Rows are one point carried round by a steady rotation, each followed by how many steps it has turned.
The counts run from 0 to 249.
[137 166  95 110 150 163  99 142 108 122 143 131 181 156 172 129 129 146
 173 146 148 156 132  84 106 134 124  72 101  96  88 141 108 118 131 137
 139 128 163]
164
[129 114 148 130  91 162 126  77 136 171 170 146  99 105 166  81 126 134
 144 119  77  98 132 106 126 131 140 137 138 115 131  90  78 114 142 124
 139 157 160]
204
[102 136 118 117 151 136 115 147 147  99  84 120 128  69 161  97  90 134
 118 136 127 149 144 147 138  94 145 159  77 157 128  57 135 112 119  97
 161 137 135]
87
[152 119 120 128 133 131 114 119 139 162 121 135 128  86 156 118 117 114
  97 123  84 132  99 106 129 131 120 153 134 188 162  80 207 131 140 164
 130 141 101]
108
[137 115 121 162 111 120 140  44 116  86 113 152 116 183 111 107 112 135
 131 131 140 130 118 113  80 128 106 122 140 143 145 101 116  68  98  97
 133 129 106]
241
[161 123 123 136  89 122 131  89 156 133  96 140 109 170 132 115 104 111
 144 121 160  73  67 129 101 119 104 152 111 153 175 112 153 113 125 105
 167 127  84]
73
[139 140 142 117  80 167 148  55  97 152 127 164 111 131 190 120  91 120
 141 111 104 123  97 103 127 150 128 123 152  98 143  99  85 139 142 115
 117 150 127]
38
[115 137 102 105 126 162 123 136 151 130  88 131 142  67 176 114  80 116
  98 161 119 173 146 152 114 126 141 143 115 154 135  52 157 124 118 134
 153 125 110]
190
[156 153 119  96 160 113  67 160 139 122 113 112 180 104 170 141 140 128
 152 129 143 137  96 120 156 107 146 107  79 109 133 148 124 170 154 154
 128 167 147]
65
[128 148 125 120 116 129 113  76 112 150 123 142 150 101 194 155 106  88
  93 157  99 179 116 127 148 130 135 130 161 119 145  96 148 133 148 187
 107 158 120]
125
[114 149 104 165 120 115 137  54  90 102 119 155 130 201 143 148  96 118
 131 139 146 134 101  91 112 126  98 117 149 125 125 120 132  71 123 124
 118 111 132]
243
[117 122 155 151 130 100  99 103 123 139 124 128  89 170 128 149 129 173
 154 111 116  54 137 147 170 149 146 124 149 182 125 141  94 143 139 131
 119 125 172]
116
[133 137 150 123 162  77  71 137 150  80  88 105 137 103 134 126 128 149
 129 105 149 113  95 154 166  97 156 150  85 147 153 128 109 150 134 118
 118 179 132]
151
[142 121 103 133 120 132 141 127 153 107  74 144 118 141 127 111  86 131
 112 116 152 114  95 128  97 124 104 155  99 193 150  84 183 100 109  99
 148 104  92]
174
[144 142 111 125 162 113 104 129 122 109  76 131 146 134 131 176 106 155
 109 145 136 146 137 159 142 164 136 101 152 207 140 136 173 163 121 168
 103 112 119]
28
[162 112 160 136 129 103 112  89 138 103  99 124  98 128 111  93 127 151
 144  82 141  77  74 136 138 117 133 153 109 160 187 124 117 139 124  90
 134 169 108]
237
[169 146  96 115 176 118 105 118 117 110 112 155 172 119 135 143 122 146
  98 110 118 183 100  82 142 141 116 105 108 170 128 129 155 135 148 165
  86 117 141]
45
[122 134 111 162 114 115 145  49 102  89 111 156 121 197 127 130  96 125
 130 137 144 137 114  99  95 128  98 116 141 132 135 108 122  65 109 106
 129 112 121]
242
[117 156 120 103 155 177 122 154 115 133 118 103 137  68 185 102 110 143
 171 149 115 147 151 126 146 126 153 112  92 116 110  85 105 144 124 103
 164 138 163]
1
[105 116 165 152 122 102  92  87 133 145 135 126  88 166 135 139 133 170
 153 118 112  58 147 149 155 141 153 126 153 164 123 134  75 132 140 130
 121 147 178]
117
[125 137 144 123 113 169 105 124 125 176 170 117 126 109 182 100 146 149
 179 129  94  92 147 118 126 134 156 107 130 108 112 113  85 136 138 129
 158 168 170]
101
[151  99 148 157 111 111 123  57 140  95 113 137 104 156 105  85 131 143
 132 111 140  96  99 137  91 121 124 147 137 148 177 112 110  94 103  89
 141 163  98]
239
[147 120 118 137 169  87  78 111 154 136 124 128 149 105 124 146 148 132
  90 139  90 150 124 123 150 123 134 129 139 196 149 129 179 126 142 198
 106 132 141]
212
[114 126 135 144 101 108 133  58 134  87  79 161  95 170 135 125  81 139
 131 113 159 101 111 152 133 120 129 147 120 132 151 104  69 110 123  81
 122 125 134]
54
[145 140 142 126  82 161 135  51 107 155 140 164 127 127 186 121 105 106
 127 115 101 133  88  96 122 145 123 128 155  98 150  98 107 129 142 135
 108 167 118]
39
[148 146 127 126 153 105  97 135 124 121  82 124 137 151 128 178 115 160
 124 140 140 124 132 166 148 169 142 100 150 202 142 150 158 172 130 169
 104 114 123]
29
[143 142  94 129 178 112  89 106 116  93 140 137 186 131 133 126 144 144
 111 130 115 192 129  77 128 117 127  94 105 126 107 126 123  94 135 162
  95 142 165]
146
[127 123 133 141  90 153 139  35 115 121 130 147 122 134 151 116 106 115
 132 169 116 144 148 145 100 144 143 105 170  97 153  98  70 102 112 119
 143 142 120]
223
[128 131 121 112 126 194 136 118 114 152 133 141 122  65 182  84 101 138
 140 125  85 155 138 105 128 134 138 131 111 134 119  59 112 126 124 107
 148 135 147]
104
[132 119 121 149 104 105 101 122 169 135 100 108 127 151 135 140 125 116
 120 174 137 101 140 175  86 122 123 133 148 176 155 108 194 111 113 165
 165 134  83]
92
[131 111 150 129 135  96  83 118 167  77  84 111 129 115 119 101 123 150
 126 121 161 116 125 181 122  98 155 151 106 140 169 116  96 128 105  98
 138 182 113]
153
[149 126 124 144  95 154 161  37 107 107 116 171 106 155 133 106  93 137
 141 120 129 127 101 108 107 149 113 115 139 125 152 104  84 103 120  85
 128 121 121]
139
[139 139 100 132 146 131 131  87 120 145 117 161 141  94 160 137  94 108
  83 135  85 176 112  92 153 132 116 144 132 170 139  77 170 107 151 164
 110 107 141]
209
